[[  3  17  28 -14  23  -7  47   7 -33]
 [ 43  32   0   6  31 -28  15  41  12]
 [-26  47  11 -47 -11  17 -34  -3  19]
 [-26  34   1  24  46  13  21 -41 -27]
 [ 39  -9  25  32 -12   3  20 -27  45]
 [  7 -40 -36 -24  10  26  41 -16  40]]
=>
[[-33  12  19 -27  45  40]
 [  7  41  -3 -41 -27 -16]
 [ 47  15 -34  21  20  41]
 [ -7 -28  17  13   3  26]
 [ 23  31 -11  46 -12  10]
 [-14   6 -47  24  32 -24]
 [ 28   0  11   1  25 -36]
 [ 17  32  47  34  -9 -40]
 [  3  43 -26 -26  39   7]]

[[ 11  13  -6   8  10  10  34   0  12 -10   7  -3   5 -15  -6]
 [  6  -4   4  -4 -10   3  46  -6   1 -47  22  10  -7 -38  -2]
 [-23  -1   9 -17  -5 -20  45   4  -5 -40  17  11  -7 -20   8]
 [ 30  29  -2   5  -2  40   2  -6  -2  -2 -11 -24  -2   5  -2]
 [ -9   0   5  36  -2  10 -25   5  26  13   1   7  -1   8  -8]]
=>
[[ -6  -2   8  -2  -8]
 [-15 -38 -20   5   8]
 [  5  -7  -7  -2  -1]
 [ -3  10  11 -24   7]
 [  7  22  17 -11   1]
 [-10 -47 -40  -2  13]
 [ 12   1  -5  -2  26]
 [  0  -6   4  -6   5]
 [ 34  46  45   2 -25]
 [ 10   3 -20  40  10]
 [ 10 -10  -5  -2  -2]
 [  8  -4 -17   5  36]
 [ -6   4   9  -2   5]
 [ 13  -4  -1  29   0]
 [ 11   6 -23  30  -9]]

[[  4   1]
 [ -6 -12]
 [ 22   5]
 [ 15   1]
 [ -2  -2]
 [-39 -14]
 [ -7 -15]
 [  2 -13]
 [-18   1]
 [ 21  29]
 [-14  -8]
 [ 37  -3]]
=>
[[  1 -12   5   1  -2 -14 -15 -13   1  29  -8  -3]
 [  4  -6  22  15  -2 -39  -7   2 -18  21 -14  37]]

[[  7  -6 -39 -18  16]
 [ 16  17   5 -16 -42]
 [ 19 -19  18 -40   3]]
=>
[[ 16 -42   3]
 [-18 -16 -40]
 [-39   5  18]
 [ -6  17 -19]
 [  7  16  19]]

[[-26 -15]
 [ 39   6]
 [ 49 -48]
 [-36  30]
 [  7  11]
 [-18  37]
 [-34  11]
 [ 46  39]]
=>
[[-15   6 -48  30  11  37  11  39]
 [-26  39  49 -36   7 -18 -34  46]]

[[-26  28   9 -33   4 -11]
 [ 36   8  13  46   0   3]
 [ 15 -16   8  15  17  37]
 [ 18 -15 -26   7  32  14]
 [ -8 -43 -30 -22  10 -50]
 [ -9  31  44   6 -34  18]
 [  2   4  14   2  -7  24]
 [  9   9  31   6  22  -1]
 [-36 -23  -6 -31 -39 -18]
 [ 12 -17 -32   8  32 -16]
 [ 20  14 -14  20   6 -14]
 [ -5 -18   3 -15  18  17]]
=>
[[-11   3  37  14 -50  18  24  -1 -18 -16 -14  17]
 [  4   0  17  32  10 -34  -7  22 -39  32   6  18]
 [-33  46  15   7 -22   6   2   6 -31   8  20 -15]
 [  9  13   8 -26 -30  44  14  31  -6 -32 -14   3]
 [ 28   8 -16 -15 -43  31   4   9 -23 -17  14 -18]
 [-26  36  15  18  -8  -9   2   9 -36  12  20  -5]]

[[  7 -13   4  19 -14 -16  41]
 [ 21  -7  10  27  -2   4  50]
 [  4  11  16  29   8   5  13]
 [ -1 -10  16  19  35  -3  24]
 [-12 -30  13  -3   4 -14   9]
 [  9  12  -4   2   5   1  50]
 [-29 -24   8 -17  11  43   0]
 [ 20  -2  -1   6  -9 -20  38]]
=>
[[ 41  50  13  24   9  50   0  38]
 [-16   4   5  -3 -14   1  43 -20]
 [-14  -2   8  35   4   5  11  -9]
 [ 19  27  29  19  -3   2 -17   6]
 [  4  10  16  16  13  -4   8  -1]
 [-13  -7  11 -10 -30  12 -24  -2]
 [  7  21   4  -1 -12   9 -29  20]]
---
[[ -3 -17   1  21  32  -4   8   8]
 [ -6  20  22  16  16  -2   3  -1]
 [  2   1 -14   9 -18  18  -2   0]
 [  9  15 -34  -4  -6 -24  -2   0]
 [  1  -4  -1  -2   0   0  -1   0]
 [ 19  15 -23  13  -5 -11  -2   1]
 [ -6 -13   7  12  28  -5   9   3]
 [  7  -7   2  -5 -21   6  -4   0]
 [  0  -4  -1  -2   0   2  -2   0]
 [ -4 -18   3  11  38  -4  11   8]
 [ -7  -8 -10  -1 -17  25  -1  -1]]
=>
[[ -3 -17   1  21  32  -4   8   8]
 [  2   1 -14   9 -18  18  -2   0]
 [  1  -4  -1  -2   0   0  -1   0]
 [ -6 -13   7  12  28  -5   9   3]
 [  0  -4  -1  -2   0   2  -2   0]
 [ -7  -8 -10  -1 -17  25  -1  -1]]

[[  2  15   9  42]
 [-19  30  42 -30]]
=>
[[ 2 15  9 42]]

[[  3   2   2   4   0   2   1   3   4   2   3   1   4   2]
 [-10 -36  21 -40   4  18  28   5  -7  26 -32 -23 -21  19]]
=>
[[3 2 2 4 0 2 1 3 4 2 3 1 4 2]]

[[  3   6   2 -16   1   1  -7  10   2  15  15  39   5]
 [-13 -12  -1  -2   4 -19  15 -36  -7   2  32  23   8]
 [  2  -4  -2  -5  -4   1   4  17   5  -2 -46  22 -13]]
=>
[[  3   6   2 -16   1   1  -7  10   2  15  15  39   5]
 [  2  -4  -2  -5  -4   1   4  17   5  -2 -46  22 -13]]

[[ -8  -3 -21 -36  21 -41 -21 -13  17 -24  27  18 -29  -3]
 [ 12 -27 -44  23  27  25  -8  46 -16 -34   2  47 -33  20]
 [ 18  18 -43 -21  35 -22   4 -11 -25 -19  23   9  -8 -19]
 [-30 -45   5 -14  33 -44   5 -36   9 -41  15  12   5  31]
 [-17 -45 -46  39  -4  32 -42 -44  45 -44 -11 -44 -37   2]]
=>
[[ -8  -3 -21 -36  21 -41 -21 -13  17 -24  27  18 -29  -3]
 [ 18  18 -43 -21  35 -22   4 -11 -25 -19  23   9  -8 -19]
 [-17 -45 -46  39  -4  32 -42 -44  45 -44 -11 -44 -37   2]]

[[ 5 25 45]
 [42 25  5]
 [38  2 25]
 [30  3 36]
 [37 28  4]
 [ 9 46 19]
 [ 3 26 40]
 [28 37  3]
 [31 33  2]]
=>
[[ 5 25 45]
 [38  2 25]
 [37 28  4]
 [ 3 26 40]
 [31 33  2]]

[[ 13  25   4  20  17  24  31  18]
 [-17 -37 -10 -38 -24 -40 -50 -19]
 [  2 -17  12  23  11  -8 -16 -26]
 [  8  -5  -8  41  44 -11  -8 -21]
 [  4  17 -22  10  -1   6  16  24]
 [-13 -17  18 -42 -38   5  -6   6]
 [  6  -9  19 -10  -7   1  -7  -5]
 [ -3 -16  -2   3   4 -24 -12   8]
 [ 15  35   7 -12 -28  29  40  22]
 [  0  -4 -23  33  29 -18 -10  -7]
 [ -9 -26 -13 -16  -3 -28 -34   3]]
=>
[[ 13  25   4  20  17  24  31  18]
 [  2 -17  12  23  11  -8 -16 -26]
 [  4  17 -22  10  -1   6  16  24]
 [  6  -9  19 -10  -7   1  -7  -5]
 [ 15  35   7 -12 -28  29  40  22]
 [ -9 -26 -13 -16  -3 -28 -34   3]]
